In the data rows, zero lies at 4.5, halfway between 4 and 5.
Here are some numbered points:
[4 4 3 3 4 4 4 4 3 4 4 3] 0
[7 4 8 5 6 9 3 5 6 2 5 2] 1
[6 5 7 9 3 3 3 5 5 4 2 3] 2
[2 3 3 6 5 3 3 4 6 6 4 4] 3
[5 4 4 3 3 5 5 4 4 6 6 6] 4
[3 6 5 3 3 3 7 8 2 5 6 7] 5
[4 4 7 2 2 4 9 9 4 5 5 9] 6
[6 5 5 5 4 3 4 5 3 5 3 5] 7
[4 5 5 6 5 6 3 3 7 4 5 4] 8
[2 5 3 5 6 4 6 4 4 4 6 6] 9
[4 5 3 4 6 5 4 3 4 4 4 3] 10
[9 3 5 3 5 5 4 4 5 4 3 3] 11
[4 5 3 5 4 5 4 3 6 7 4 6] 12
[2 6 3 5 8 7 3 2 4 4 8 3] 13
[3 3 2 4 4 2 5 5 3 6 4 4] 14
[5 3 2 3 5 3 5 3 3 5 5 4] 15
[4 5 4 5 5 3 5 4 3 8 6 7] 16
[9 4 5 4 4 5 5 3 3 4 2 2] 17
[3 6 4 5 6 8 4 3 7 6 6 5] 18
[6 6 6 5 3 5 4 6 7 6 5 6] 19
[3 2 3 4 4 4 5 3 5 7 5 4] 20
[4 4 4 5 4 4 3 4 4 5 2 4] 21
[2 4 4 6 4 4 3 4 4 4 5 3] 22
[5 6 5 8 3 4 2 6 5 4 2 3] 23
[3 4 3 2 2 3 8 6 3 6 5 5] 24
[4 2 3 4 3 4 4 5 5 6 4 6] 25
New points follow, each followed by the number of its nearest point above, looking only along the 2 directions in which the numbered points spread most.
[4 6 4 3 5 5 4 4 4 3 3 4] --> 21
[8 3 6 3 7 6 4 5 8 4 5 4] --> 23
[4 3 3 3 6 5 4 4 4 5 4 4] --> 12
[4 2 3 5 4 2 4 4 5 5 4 4] --> 0
[4 5 4 5 5 7 4 3 7 5 6 5] --> 10
[5 4 3 4 7 4 4 2 3 3 3 2] --> 8
[3 4 3 3 6 4 5 4 4 3 4 4] --> 12
[4 6 8 4 7 7 3 7 6 0 3 3] --> 23
[4 6 4 7 6 6 3 2 4 5 7 3] --> 18
[4 6 4 5 5 7 4 3 8 5 6 5] --> 10
[4 4 2 3 8 5 5 2 2 3 7 2] --> 18
[3 6 4 6 4 6 3 2 5 6 8 3] --> 18
[6 5 8 4 5 7 3 5 4 0 5 3] --> 23
[4 4 4 3 2 1 7 7 3 6 4 7] --> 5
[4 3 3 5 6 3 4 4 5 4 5 5] --> 12
